One turn moves every row onto another: examples first, then more rows asked
z_627: [ -8  -7  -2  -9  19  16  -1  13   1   0  -2   4  16  -1   5  -4  -6   3
  -7  -2  17  -4   3   1   1   7 -15]
z_130: [  6  -2   6   9  -3  -9  -3  -1 -18  10   4   7   1   0   5  -8 -27  -2
   9   2  -5  -1  -8  -1 -14  -4  17]
z_567: [  4 -12  -9 -16   8  13   2   5 -11  11   9   0  12  -5 -10   1  -5  -5
   8  -6   5  -6   6  -1   9   8 -19]
z_383: [  4  -2  -4   8 -10  -9  -6  -2   4   7   7  -5 -20  -8 -12   8   5  -5
   3  -5 -16  10  -3  -1  18  -4   0]
z_645: [ -7   5   2   7 -10 -10   1  -7  -1  -2   8  -7 -21  -4 -12   3   2  -3
  -3  -5 -14  14  -7   2  18  -3   0]
z_824: [  2 -11 -11 -17   2  16  -1  12 -14   8   2  -3  10  -7  -6  -2 -11   0
   2  -5   5  -4   4  -1  11   9 -16]
z_892: [  4   3   8  15   6 -20  -6  -2  13  -8  -3   4  -9  12  11  -1   5  -5
 -13  -6   3   2  -6   1 -12  -1   1]
z_890: [ -4  -4  -4  -9  11  16   1  13  -3   0   3   9  17   3   3  -6  -7  -1
  -5  -2  16  -7   2  -1  -6  13 -15]
z_996: [  4  -9 -10  -8   9  11  -2  12  -1   1   3   4  21   3   3  -3  -3   0
  -6  -2  19  -9   3   7  -8   7 -14]
z_603: [ -1   2  -4   6  -7   2   0   7  22  -9   6   6  -8   0  -2   1  22  -6
  -8  -3   6   1   0  -5  10   2 -11]
z_553: [  6  -2   1   7 -11  -2   4   1   3   9  16  15   4  -2  -7 -10  -9  -2
  14   4  -2  -2  -8  -3  -9 -12  20]
z_255: [ -2   7  11  11   2 -22  -3  -2  11 -13  -6  -1  -9   2  11  -4   1   3
 -18  -2  -3   0  -6   2  -4  -3   3]
z_714: [-11   8   3   4  -4  -1   7   7  18 -13   2  -2  -6  -6  -3  -3  16  -4
 -12  -2   2   3   0  -4  11   2 -12]
z_833: [ -4  -7   1  -2   3 -16  -6  -5  -8  -7  -9 -14 -10   4   3   6  -1   2
 -16  -6  -4   4  -3   6  14  11 -14]
z_221: [  0  -6   8  13  -4  -9  -4  -4 -17   8   5   6  -4  -1  11  -6 -23   1
   9   6  -5   0  -9   1  -6  -9  20]
z_524: [  4   5   0   6 -14   4   1   0  -4   5  16  20  -1  -4  -4 -11 -14   2
  12   1  -1   2  -7  -7  -5  -9  21]
z_992: [  3 -11  -1   5   8 -18  -8  -3  -7   2 -12 -15  -8   4   3  11   1  -6
  -8  -8  -5   6  -3   1   8  10 -15]
z_168: [ -4 -12  -5 -17   6  20  -2  12 -10   5   3  -4   4  -4  -4  -2  -8  -1
   1  -6   8  -3   5   3  15   3 -19]
z_369: [ 12  -3   1  10  -3 -12  -4  -8 -21   9  11   7   1   1   5  -2 -20  -2
  10  -1  -1   0  -6   2 -13  -7  15]
z_950: [ -2   2   6   9 -12   1   4  -1  -4   3  12  16  -4  -2   0 -11 -11   1
  14   1   3   6  -8  -6  -2 -15  23]

z_383 moves to z_992
z_524 moves to z_824
z_567 moves to z_369
Now find these:
z_627 moves to z_950
z_833 moves to z_255

One turn moves every row onto another: examples first, then more rows asked
z_338: [  6  15  -4   0 -32   2  24   2  24  16   9 -19  12  10   2 -10]
z_542: [  9  19 -12 -15 -14  22  -4  -6   3  10  17 -31   8   7   9  -8]
z_568: [16 -6 -5 -1  7 15 15  4  9 12  9 -5 10 -1  7  1]
z_772: [  3  24  -9   1  -8  -8   5 -12   1  10  17 -16  10  19   5 -12]
z_413: [ 20   6   2   2  -2  13  14  10  13  16   9  -9   7 -12   1  10]
z_852: [  2  26  -5  -1  -9 -11   7 -11   2  12  17 -19  10  18   4 -10]
z_367: [ -7  22   8   3  -6   6   9 -10  14   9  28 -27  20  16   4   5]
z_478: [ 13  10  10  -5  -2  12  15  20  16  17   5 -20  19   9   1   4]
z_591: [ -2  15 -10  10   0  12  -1 -20   5   1  23 -13  17  16   6   1]
z_192: [ -2  16  -1   4   0   1   2 -16   7   3  22 -25  21   7   6   6]
z_218: [  1  25  -7   1 -10  -5   7 -12   2  12  19 -14   9  22   4 -13]
z_203: [  0  26  -3   0 -11  -7   8 -10   3  13  19 -17  10  21   3 -11]
z_921: [ 13   8 -22   5 -23   3  13  -9  15   6   2  -9  11   3   6 -12]
z_725: [ -8  21   0  10  -8  15   6 -13  12   8  30 -13  16  25   4  -2]
z_79: [  0  23 -14  16 -18  17  11   6  26  -1  22 -15  21  -1   2  -4]
z_705: [  8  11 -20 -12 -15  18  -1  -2  10  17  33 -23   5   7  -1  13]
z_845: [  7  21 -14 -14 -16  26  -4  -7   4  10  19 -27   6  13   8 -11]
z_938: [  2  21 -17  16 -17  16   9   4  25  -2  21 -13  21  -4   3  -3]
z_940: [10 11  4  1 -7 25 16 18 15 18  9 -6 12 24  0 -3]
z_345: [12 -3 -4  2  1 24 18  6 13 15 15  3  6 12  6 -3]
z_583: [  6  13 -16   6 -31  10  19  -4  21  12   9  -6   7  15   2 -15]
z_482: [  6  23  -9 -16 -18  26   0  -4   6  13  20 -30   6  14   8 -11]
z_233: [  1  23 -11  14 -18  14  13   7  27   1  22 -17  23  -4   2  -2]
z_958: [ 9  2  9 -2 -3 21 25 12 18 21 17 -7  8 12  4 -1]
z_897: [  2  21 -14  15 -16  12  10   5  25  -1  20 -18  23  -6   3  -2]
z_83: [19  5 -7  7 -3 21 11  6 10 13 10  4  2 -4  2  5]
z_593: [  8  11 -20 -10 -16  19  -1  -2  10  17  33 -21   5   8  -1  13]
z_198: [  7  22  -7 -17 -17  22  -1  -3   5  12  18 -35   9   9   7  -9]
z_963: [15 11  9  2 -9 17 20 15 17 22 15 -9  5 -1 -1  8]
z_451: [  8  12 -18 -12 -16  17   0  -1  11  19  33 -24   5   8  -1  14]
z_689: [ 15   4 -11   4   0  24   7   8   9   8   3   1  12  16   4  -3]
z_720: [ 13  -1   7  -6   3  12  22  10  14  18  12 -15  12  -1   6   4]
z_228: [  6  12 -19 -11 -17  19   0  -1  12  19  34 -22   5   9  -2  13]
z_527: [ 19   2  -5  -2   5  11   6  11   7   8  -2 -14  18   2   4   5]
z_751: [ 14  10   0   7 -10  26  17  11  16  19  16   4   0   5  -1   3]
z_128: [ 12  10 -11  -2 -24  -6  18  -3  18  10   3 -23  14  -3   4  -6]

z_218 moves to z_203
z_897 moves to z_938
z_128 moves to z_921
Now find these:
z_940 moves to z_478
z_725 moves to z_367
z_83 moves to z_751
z_482 moves to z_198
z_345 moves to z_958

